(in the rows, 128 means zero)
The same turns and mirrors carry the whole set onto itself and the rows of a family onto each other. Which other rows belong to the same family as each row named below? List them in the order they appear above.
These 40 rows form 5 families of 8 rows each.
K8: [173 122 114 135  96 131 100  88]
K436: [166 119 129 142 139 112 110 126]
K981: [178 126 111 126 109 130  99  87]
K504: [178 133 124 136 111 149  98  89]
K529: [163 144 114 144  78 116 109  82]
K456: [134 155 132 130 117 170 115  82]
K309: [159 157 115 144  76 115 107  83]
K455: [118 160 126 135 138 110 143 130]
K870: [156 121 114 131 151 114 118 123]
K414: [130 161 118 118 104 156 122  75]
K241: [162 127 113 151 118  89 120 122]
K821: [179 134 109 124 101 131 105  86]
K391: [165 137 113 151 113  88 115 121]
K609: [113 163 133 143 136 122 134 132]
K397: [110 167 122 139  93 135 131  83]
K701: [123 181 137 152  93 134 126  92]
K916: [111 148 123 124 149 142 132 107]
K815: [154 113 116 140 141 111 117 127]
K444: [133 154 119 120 106 158 114  72]
K927: [164 123 111 131 144 110 122 125]
K71: [167 138 124 149 125  99 114 137]
K901: [167 122 125 141 148 129 111 122]
K562: [119 167 137 158 129 112 137 127]
K163: [109 150 122 147 134 108 142 122]
K198: [112 145 138 136 149 135 131 120]
K540: [120 179 133 137  92 147 120  91]
K909: [104 141 124 134 142 138 135 114]
K131: [124 145 132 136 154 151 128 116]
K801: [164 146 129 162 117  94 119 129]
K57: [172 137 117 140 119  92 120 127]
K741: [170 156 119 132  79 120 109  87]
K872: [116 179 127 127  97 138 132  89]
K711: [168 161 130 156  81 117 108  94]
K935: [175 153 124 143  81 124  99  97]
K173: [123 150 123 128  98 158 117  75]
K142: [122 160 137 129 104 160 116  80]
K460: [115 157 121 148 134 102 136 127]
K561: [174 133 129 135  95 136  96  86]
K135: [109 176 123 140  97 131 129  90]
K794: [113 150 119 123 148 136 140 114]

Same family as K504: K456, K701, K901, K562, K131, K801, K711
Same family as K414: K529, K241, K821, K397, K927, K163, K794
Same family as K309: K981, K870, K391, K916, K444, K460, K135

The same turns and mirrors carry the whole set onto itself and the rows of a family onto each other. Which other rows belong to the same family as each row named below? List them in the order they appear above.
These 27 rows form 9 families of 3 rows each.
K855: [132 135 149 154 127  92 117 112 101 148  76 153 138 132 102 141 113 113]
K518: [132 125 142 143 131 153 125 118 163 109 142 154 167 141 155  88 128 121]
K365: [132 112 152 162 126 130 107 115  80 137  77 156 113 149 138 131 139 114]
K706: [107 101 160 145 142 138 114 119 164 125 126 143 150 131 157  92 145 113]
K737: [147 118 144 127 112 117 147 133 156 112 135 139 166 137 130  84 139 109]
K270: [142 145 148 165 119 101 119  97 122 113  91 153 115 123 117 158 113 116]
K278: [122 132 153 130 116 150 161 138 113  97 139 139 134 160 147 118 114 162]
K780: [146 117 167 146 125 124 115 113 164 100 119 155 111 143 158  92 131 126]
K772: [123 116 156 128 125 133 120 111 155 114 125 146 139 146 140  65 136 112]
K281: [110 114 139 141 151 166 148 143 130 145 131 129 125 133 133 166 106 137]
K49: [100 122 160 147 110 155  99 122 124 119 122 170 139 122 155  98 145 122]
K991: [126 126 160 114 127 141 109 113 151 144 139 109 145 121 151 100 139 102]
K837: [135 144 145 146 140 153 144 125 127 122 135 149 111 126 160 152 103 170]
K532: [110 117 147 135 115 180 131 143 108 123 122 152 101 141 123 152 115 122]
K967: [126 146 158 138 102 114 121 101 141 114 108 162 138 171 126  84 134 125]
K894: [125 114 146 168 148 104 116 102 113 149  79 137 134 139 119 150 129 100]
K866: [124 123 144 128 142 158 160 150 105 130 137 133 128 134 139 143  98 159]
K996: [145 125 131 145 139 159 155 147 119 127 130 138 141 145 122 169  90 136]
K284: [134 150 157 151 109 103 132 134  97 132  93 163 139 155 113 153 106 147]
K129: [121 122 138 127 119 126 120 125 166 123 131 142 136 135 179  87 132 109]
K838: [125 132 119 128 129 145 157 149 121 139 132 128 116 130 158 166  94 133]
K100: [161 129 140 168 138  99 110 107 119 142  80 159 154 155 123 130 122 104]
K384: [137 121 154 116 138 149 137 142 113 151 135  94 129 124 142 157 114 121]
K819: [140 131 130 152 122  82 115 114 117 147  78 142 128 137 143 142 118  93]
K614: [145 130 161 135 133 104  98 116 112 172  97 116 141 123 134 140 131 100]
K535: [154 148 124 151 124  95 142 105 111 155  96 142 163 136 111 129 129 118]
K85: [157 130 131 124 132 140 169 159 126 154 133 138 142 147 130 137 113 151]

Same family as K535: K737, K85
Same family as K780: K270, K837
Same family as K365: K49, K532
Same family as K866: K855, K772
Same family as K100: K518, K996
Same family as K281: K706, K894

The same turns and mirrors carry the whole set onto itself and the rows of a family onto each other. Which other rows belong to the same family as each row named below? List them in the order they appear above.
These 32 rows form 4 families of 8 rows each.
K563: [150 123 123 109 134 152 100 115 115 168 155 130 110 113 104]
K776: [ 97 127  78 122 108 130 144 109 117  92 124 122  95 127 125]
K331: [103 137  79 122 113 143 164 104 126  95 135 136 109 129 132]
K579: [ 93 127 101 128 115 111 146 116 119  84 116 120 117 113 140]
K976: [151 134 124 107 120 165  96 124 136 171 150 130 125 128 125]
K164: [ 97 130  81 129  93 134 131 133 131 107 105 128 100 142 132]
K452: [150 131 121 101 135 163 110  99 120 154 169 124 120 111 118]
K911: [ 95 133  78 125 101 137 148 121 136 104 109 133 111 146 123]
K764: [144 127 160 115 137 141  99 129 130 159 149 122 140 115 121]
K285: [144 122 152 118 140 128 101 127 122 162 143 129 137  99 123]
K18: [143 123 166 107 136 141 111 114 107 139 153 110 134 106 123]
K133: [147 121 138 110 146 136 109 108 111 154 159 126 123  95 110]
K115: [ 91 130 100 128 115 115 157 117 133  90 109 128 132 124 135]
K377: [ 96 123  98 132  95 137 154 140 132 112  98 136 129 143 130]
K924: [ 94 120 110 131 108 123 165 130 125  96 105 132 139 124 134]
K841: [ 93 131  83 121 114 128 158 107 127  90 119 129 116 129 123]
K899: [ 97 120  92 123 112 134 172 112 114  91 121 131 122 124 121]
K197: [143 126 165 112 121 147  97 135 120 155 136 115 135 123 128]
K335: [145 131 149 115 128 144 100 130 138 163 143 127 148 112 142]
K182: [148 129 142 111 127 156  95 130 132 168 151 125 125 130 112]
K621: [ 91 132  95 131 103 124 146 132 142 103  98 133 128 140 136]
K401: [ 99 138 104 136 101 128 151 137 145 107 106 140 136 135 153]
K101: [ 92 128 103 135 100 114 134 138 133 101  99 126 121 128 146]
K187: [ 97 136 104 130 118 122 166 113 131  89 125 134 135 116 149]
K157: [149 128 136 104 136 158 104 111 121 158 165 121 118 120 104]
K350: [148 124 136 117 127 144  92 135 126 177 139 133 124 118 116]
K934: [146 130 146 106 144 140 114 106 123 146 164 122 144  95 133]
K130: [100 122  80 123  99 148 161 124 122 107 113 135 112 143 117]
K542: [147 124 142  99 129 161 110 106 102 145 161 111 112 118 109]
K670: [148 128 142 106 115 167  95 128 116 161 144 117 113 135 114]
K152: [103 140  78 128  96 149 149 127 140 113 117 142 112 148 137]
K852: [145 125 153 108 146 143 109 110 119 148 164 119 133 107 113]

Same family as K152: K331, K976, K452, K335, K401, K187, K934
Same family as K579: K776, K164, K18, K197, K101, K542, K670

